(in the rows, 128 means zero)
Where one turn sends some rows of the set: a few examples, then the rows asked
J_312: [133 182 108 135 137 115 119 114 122 150 132 130 113 124 124 101 125 133
 125 140 108 107 158 125 161 116 154 126 149 137 160 134 126 102 102 103
 139 154]
J_75: [123 185  91 122 145 129 111 125 109 150 144 118 109 126 111 120 128 131
 118 123 104  92 130 123 183 125 144 135 148 122 145 109 125 116 115 112
 122 149]
J_103: [118 161  91 135 137 126 144 159  96 145 124 127  92 122 146 143 138 100
 135 129 114 118 114 141 138 125 121 122 162 154 139 108 116 103 143 161
 111 170]
J_834: [134 168  87 134 141 130 140 163  91 141 134 124  88 107 146 142 132 103
 130 120 111 124 114 150 149 121 119 129 150 158 141 105  98 105 144 151
 127 172]
J_296: [101 159 118 125 145 130 144 121 115 107 163 117 100 112 137 125  97 122
 130 148 124 110 116 125 156 117 147 129 108 124 132 132 140 101 138 126
 131 171]
J_860: [139 169 132 156 159 107 137 149 130 127 157 112 108  87 134 115 138 126
 128 123 135  99 144 140 178 141 125 135 116 104 132 130 138 102 119 143
 128 158]
J_817: [141 191  98 167 138 117 125 127 134 117 138 136 101 105 133 125 132 137
 119 122 109  99 157  96 145 117 140 141 147 135 135 147  97 100 141 141
 137 125]
J_629: [145 193  91 157 132 132 109 135 132 134 144 124 105 103 137 112 129 135
 115 119 107 102 154  89 150 117 145 139 150 124 131 137 104 102 143 145
 131 132]
J_311: [135 191  89 156 141 123 113 132 135 120 146 134 103  98 127 130 130 134
 117 108 102 100 145  99 158 122 139 136 148 126 130 130  98 103 151 146
 131 123]
J_949: [101 162 112 122 145 127 146 119 121 113 173 117 102 112 141 119 106 120
 134 148 129 111 119 123 147 115 156 120 107 127 138 134 149  96 137 130
 132 170]
J_290: [141 175  77 145 143 125 144 157 106 158 144 127 100 117 154 122 151 103
 130 138 121 134 128 132 124 123 134 115 148 169 151 133 126 108 120 157
 128 172]
J_772: [124 161  91 141 138 118 140 157 112 157 124 135  92 118 153 124 146 106
 135 138 120 136 127 135 120 123 133 113 160 161 149 129 133 103 129 159
 117 169]
J_740: [144 175 134 155 152 114 142 153 126 120 157 110 105  98 132 110 151 128
 130 127 144  87 143 134 176 136 125 138 111 108 143 132 135  97 123 141
 123 156]
J_292: [132 159  96 153 148 118 146 153  99 126 127 150  87 117 131 139 157 120
 128 134 120 132 126 142 126 118 119 137 128 172 165 130 110 115 142 145
 126 165]
J_696: [143 175 133 146 151 109 132 151 136 125 161 111 108  82 133 102 150 129
 132 120 137 104 143 139 171 130 134 130 110 109 146 127 140  91 125 145
 128 154]
J_838: [101 160 116 124 146 131 144 120 116 109 168 120  99 118 132 121 114 126
 130 152 129 108 118 121 148 114 149 129 100 127 143 135 147 105 139 126
 130 170]
J_463: [119 157 100 142 140 116 143 151 102 132 117 146  84 123 135 138 159 116
 139 134 120 129 124 143 123 118 125 130 143 163 163 124 118 100 148 152
 114 164]
J_700: [118 185 104 130 147 103 135 111 121 127 140 137 102 129  98 129 145 133
 129 125 113  91 143 136 171 113 149 133 141 142 165 122 115  94 125 107
 139 136]

J_296 goes to J_949
J_817 goes to J_311
Now these:
J_75 goes to J_312
J_292 goes to J_834
J_463 goes to J_103
J_740 goes to J_860

Where one turn sends some rows of the set: a few examples, then the rows asked
J_498: [108 151  99 120 162 137 153 129 110 130 113 177 148 102  99 108 154 120
  75 130 152 135 132 136  98 108 125  83 119 150 121 121 103 125 125 123
 117 113 143 103 126 142  96 141]
J_442: [110 151 102 124 168 132 158 117 113 128 122 172 154 106 108 103 159 113
  70 143 151 132 139 135 111 111 131  87 108 149 122 138 100 119 133 127
 119 119 148 101 139 145  96 143]
J_954: [108 147 101 114 167 136 157 120 118 128 124 182 147 105  96 105 152 117
  71 135 140 133 131 136  99 119 127  87 120 145 112 139 101 108 126 120
 117 115 140 105 131 133  93 136]
J_97: [129 139 109 140 154 109 158 119 143 121 148 152 166 153 153  96 136 133
 116 129 128 117 129 110 115  87 152  95 104 139  97 113 133 111 109 130
 126 139 153 114 131 109 122  99]
J_351: [113 145 101 124 161 143 161 128 113 133 121 170 147 102 100 108 154 115
  66 137 164 123 133 137 107 111 125  96 114 149 116 138 108 117 126 121
 115 115 150  89 137 133  95 137]
J_823: [113 116  90 124 153 100 162 122 119 111 111 165 140 119 116 101 147 135
 114 148 161 136 126 106 100 103 133 140 108 132  99 105 164 114 118 154
 154 102 146 104 121 137 114 101]
J_829: [129 134 108 146 146 108 149 102 143 125 146 153 164 150 160  98 140 137
 116 130 137 108 135 124 117  94 162  94 111 135 100 123 140 106 114 137
 130 138 161 122 125 116 123  97]
J_729: [115 111 104 134 176 119 128 111 125 144 129 168 132 140 115 104 145 112
 103 143 143 129 144 109 119 100 142 113 111 137 102  98 125 114 135 154
 115 137 127 133  97 146 106 127]
J_386: [137 138 100 141 154 109 156 109 143 132 150 166 155 151 153  98 151 141
 120 129 141 115 127 104 118  93 161  91 105 127 105 117 132 111 121 122
 130 136 152 109 129 105 123  94]
J_262: [131 138  99 102 145 118 169 104 139 125 135 171 111  84 126 119 149 137
 106 122 143  96 108 139  82 102 113 125  84 154  75 118 147 104 135 138
 150 135 133 113 116 148 139 108]
J_506: [130 138 111 146 157 107 157 121 144 127 148 155 156 148 156  91 144 138
 114 136 141 102 140 117 122  96 155  91 111 133  92 129 136 115 116 131
 126 143 160 109 123 105 124 100]
J_689: [127 135  97 108 153 128 163 114 146 116 135 179 112  81 132 124 160 128
  97 128 150 104 116 138  94 100 117 132  85 157  81 121 156 106 136 143
 153 136 135 123 119 156 130  96]
J_327: [127 128  98 115 158 131 163 111 140 124 130 168 112  78 130 131 148 125
 109 127 148  94 113 140  91  94 120 125  88 157  81 125 158 113 136 142
 144 145 135 114 113 146 133  94]
J_706: [ 99 131  93 108 151 110 167 120 116 143 107 158 116 103 129  88 140 123
  81 154 138 146 123 127 133 136 132 114 101 161  98 115 141 128 115 131
 127 153 151 113 115 148 123 113]
J_630: [137 127 100  96 155 122 164 110 143 118 123 176 116  89 129 124 148 138
  99 127 140 104 109 135  85  94 118 128  92 155  73 116 151 124 130 141
 140 144 129 114 117 155 133  94]

J_262 goes to J_386
J_689 goes to J_829
J_506 goes to J_351
Now these:
J_498 goes to J_630
J_706 goes to J_823

Where one turn sends some rows of the set: a few examples, then the rows asked
J_8: [126 128 130 120 153 130 129 113 112 138 112 116]
J_521: [114 133 134 141 165  99 127 114 124 137 155 137]
J_569: [144 134 124 123 116 130 118 112 122  92 135 126]
J_618: [120 128 125 126 132 152 133  98 110 140 151 130]
J_688: [ 96 130 126 124 107 128 109 111 131 110 142 136]
J_888: [148 115 153 113 124 126 144 117 126 120 133 128]
J_487: [142 139 132 123 111  92 113  96 115 126 157 143]
J_89: [ 95 150 142 139 133 130 136 111 116 142 137 135]
J_13: [114 128 162 132 121 115 126 133 131 131 141 113]
J_168: [127 111 147 121 122  99 143 120 113 132 167 142]
J_587: [137 109 106 115 134 111 126 123 115 116 123 121]
J_330: [145 145 109 119 137 101 124 110 112 148 140 132]
J_680: [ 99 133 137 118 134 111 139 108 124  92 145 152]
J_918: [ 94 130 123 123 110 133 112 107 125 110 139 130]
J_371: [108 121 110 112 118 112 126 106 116 137 169 125]
J_634: [135 150 139 144 149 104 135  95 128 110 124 125]
J_71: [121 152 119 124 140  93 123  98 104 101 133 142]
J_485: [135 120 141 141 157 104 133  97 115 139 124 139]
J_934: [112 142 108 135 144 100 119 103 139 140 134 139]
J_736: [115 145 159 129 142  93 125 129 121 120 138 145]
J_941: [108 116 111 111 123 116 124 109 120 138 166 120]
J_233: [116 147 121 160 140 121 120 113 124 123 122 132]
J_453: [128 108 143 120 123  96 141 115 109 124 166 144]
J_248: [139 132 131 119 119 128 117 113 122  87 131 129]
J_277: [143 116 156 117 121 129 149 111 126 119 136 127]

J_918 goes to J_168
J_521 goes to J_634
J_688 goes to J_453
Now these:
J_330 goes to J_8
J_618 goes to J_13

Where one turn sends some rows of the set: a few examples, then the rows asked
J_134: [131 120 110 120 130 116  89 142 131 123 112 123 145 130 118 111 138 138
 145 112 111 128]
J_862: [132 132 127 130 106 130 153 138 123 155 110 107 137 117 106 103 148 161
 138 108 144 138]
J_767: [143 128 134 124 124 144 128 118 109 132 113 119 125 102 141 134 158 146
 161 110 100 113]
J_759: [122 113 134 137 107 118 126 159 124 121  90 141 128 126  94 121 129 161
 157 121 117 116]
J_407: [135 130 134 115 105 134 104 175 137 113 134 114 142 109 121 118 156 142
 123 102 112 131]
J_698: [137 106 169 137 108 119 121 158 132 134 117 114 116  82 103 115 144 124
 127  97 100 132]
J_285: [131 134 136 140 105 112 147 134 128 156 121 112 141 120 114 104 138 161
 134 108 140 144]
J_546: [132 130 128 142 103 120 156 134 132 152 118 119 139 120 105 104 138 149
 132 102 140 146]
J_91: [128 102 142 140  95 112 131 145 121 119  86 141 119 123 104 109 129 150
 154 118 116 117]
J_517: [137 134 140 149 127 115 137 128 120 148 123 131 130 105 138 144 137 136
 152 102  89 108]
J_23: [137 115 141 135 121  92 112 131 128 139  96 129 122 115 100 111 130 111
 143 104  97 126]
J_219: [115 113 151 161 107 132 124 156 111 152  98 113 141 118 111 150 140 120
 119 108  80 125]
J_776: [138 109 155 123  97 119 111 165 123 132 124  98 126  97 136 103 156 140
 123  96 106 113]
J_905: [117 130 153 161  98 147 135 136 111 137 115 104 142 103 115 137 147 119
 124 101 113 161]
J_36: [131 119 110 121 131 123 115 154 127 134  87 127 130 121  85 119 144 119
 147 101 106 118]
J_707: [125 112 160 139  95 141 108 128 100 133  97 103 135 115 131 133 155 126
 122 122  86 137]
J_83: [129 125 142 127 119 135 124 185 139 128 117 118 131  96  87 132 151 131
 128  94 106 127]
J_129: [137 126 108 142 123 139 137 135 126 130 127 138 137 118 143 138 144 134
 147  95  99 110]
J_733: [126 127 135 129  97 109 119 156 123 113  97 138 134 136 109 117 134 164
 154 125 118 116]
J_730: [111 139 136 152 102 153 134 160 106 148 110  92 152 112 115 143 156 133
 126  96 117 138]
J_431: [130 115 139 133  86 104 127 151 118 119  91 135 126 134 118 105 133 155
 151 118 116 108]
J_421: [117 116 127 146  98 142 110 158 109 137 109 106 154 134 141 138 149 132
 114 108  90 120]
J_528: [135 139 136 132  99 117 158 137 122 159 106 108 132 117 104 103 147 152
 136 105 138 136]
J_585: [145 147 130 125 118 137 147 128 118 129 106 135 124 108 119 143 159 122
 153 103  93 116]
J_807: [121 133 138 134 102 153 115 147 113 123  97 117 145 125 106 149 158 120
 119 119  88 144]
J_7: [118 142 145 150  90 143 122 139 110 132 123  97 152 115 135 133 153 130
 121 105 116 156]
J_746: [116 129 148 155  89 142 138 148 100 151 107  86 142 109 132 129 156 125
 122  93 113 131]
J_957: [135 120 134 116 120  99  98 138 112 144  95 104 128 120 124 102 145 136
 149 109 104 104]

J_759 goes to J_91
J_585 goes to J_517
Now these:
J_23 goes to J_957
J_707 goes to J_421
J_528 goes to J_285
J_776 goes to J_407
J_730 goes to J_905

Where one turn sends some rows of the set: a few examples, then the rows asked
J_298: [157 122 129 141 148 101 144 130 154 149 163 110 112 116 132 118 109 120
  90 131 132 148]
J_133: [155 164 110 145 133 114 142  98 107 127 149 115 109 135 123 116 122 117
 102 137 154 149]
J_155: [145 164 109 166 127 105 121 133 113 142 184 140 100 144 140 126 111 129
 114 127 124 148]
J_68: [138 146  98 122 148  97 129 146 137 130 172 111  97 123 120 132  97 121
  97 113 144 163]
J_46: [171 146 107 132 134  94 132 140 131 120 162 138 122 102 109 134 128 132
 130 117  98 166]
J_537: [164 136  95 147 155  97 113 130 122 143 145 135 105 123 131 126 110 171
 114 126 105 151]
J_409: [181 148 113 139 113 119 113 121 139 111 166 125 115  92 127 140 111 129
 119 150 119 146]
J_837: [169 140 121 140 144 128 142 135 140 131 173 126 114 104 135 161 104 139
  92 121 107 125]
J_186: [171 151  96 142 120 101 124 119 103 132 184 146 118 127 126 135 114 103
 108 144 138 161]
J_288: [147 131  98 129 158  84 130 155 121 131 163 139 100 125 142 100 101 108
 129 133 131 152]
J_70: [136 134  84 145 142 122 123 135 102 122 140 135  86  97 145 129  95 100
 104 118 129 140]
J_590: [168 136 107 148 153 106 124 127 108 138 176 139  85 129 150 122  88 132
 136 134 134 149]
J_805: [163 126 114 139 178  99 143 148 112 131 151 139 105  98 139 134  80 122
 124 125 118 151]
J_620: [147 132 103 145 162  86 150 135 115 117 156 130 127 116 159 136  96 105
 105 105 128 147]
J_545: [171 126 101 149 137 114 110 132 106 123 156 141 114 100 140 145 113 144
 102 136  91 129]
J_148: [134 124 119 136 158  94 122 135 130 131 158 114 141 116 120 114 105 114
  92 134 139 160]
J_345: [156 168 101 139 160 120 128 145 134 106 154 139 121 105 127 143 123 143
  98 118 105 143]
J_79: [143 140 116 145 128 122 139 146 100 131 126 144 105  96 140 105 121 135
 102 115 130 126]
J_677: [160 169  83 135 123  94 136 126 114 107 153 125 114 120 115 139 130 121
 119 144 124 157]
J_541: [143 139 104 126 132  89 132 128 118 134 144 107 120 118 105 136 117 111
  73 128 135 144]
J_256: [162 144 113 112 113  89 137 136 134 116 160 109  98 106 116 118  99 124
 110 136 143 143]
J_315: [133 128 116 133 156  96 116 130 131 133 160 114 137 114 117 110 106 112
  95 135 136 164]
J_475: [127 143  99 127 164 111 142 156 134 133 153 114 125 120 121 148  97 126
 102 141 114 139]
J_391: [140 141 118 150 130 116 119 142  94 125 125 128 130  93 125 110 101 137
 111 148 134 159]
J_436: [147 128 130 153 121 110 148 124 114 127 158 124 140 112 141 112 107 112
  93 100 145 142]
J_991: [153 110 116 153 150 102 126 121 107 117 146 116 140 108 135 116 109 132
 100 147 147 127]
J_472: [168 144 112 139 172 115 133 112 129 129 161 116 121 114 142 153 102 132
 123 138 101 145]
J_65: [158 159 130 160 136 127 126 116 104 134 159 137  95 110 119 117 130 105
  91 128 129 158]
J_321: [171 170 114 157 117 120 158 134 107 119 150 141 105 109 128 134 124 130
 121 136 144 157]
J_574: [162 158 127 110 157 122 154 135 138 141 147 124 117 111 126 130 104 136
  91 141 135 143]
J_659: [139 130 115 149 132 137 109 135 119 130 161 147 118  95 136 114 104 150
  98 113 130 129]
J_200: [168 157  89 143 143  81 144 129 114 137 155 128  84 137 130 127 121 142
 113 125 144 144]
J_672: [142 139 107 143 136 148 133 146 118 131 161 139 142 112 131 138 111 134
 118 158 133 133]
J_778: [144 139 113 150 129 119 141 142  99 128 125 145 103  94 140 100 119 132
 101 118 133 132]
J_752: [166 130 111 147 156 106 123 126 111 137 176 142  87 125 147 122  85 131
 138 133 142 152]
J_889: [147 135 117 140 166 124 111 132  93 131 148 155 100 102 140 109 114 119
 117 133 115 155]
J_679: [148 150 126 154 112 123 134 137 125 130 151 142 140 107 138 106 136 132
 117 144 127 138]
J_244: [145 133 103 133 149 115 144 128 103 131 154 132  86 126 149 129  99 131
 134 111 129 116]
J_779: [168 149 119 135 144 129 141 137 142 133 171 126 121 103 134 159 105 137
  94 120 107 130]
J_868: [160 173  84 138 125  94 135 128 112 107 148 129 114 122 120 136 131 116
 117 148 128 154]

J_545 goes to J_805
J_315 goes to J_868
J_590 goes to J_148
Now these:
J_391 goes to J_345
J_288 goes to J_541
J_46 goes to J_70
J_200 goes to J_436
J_537 goes to J_620

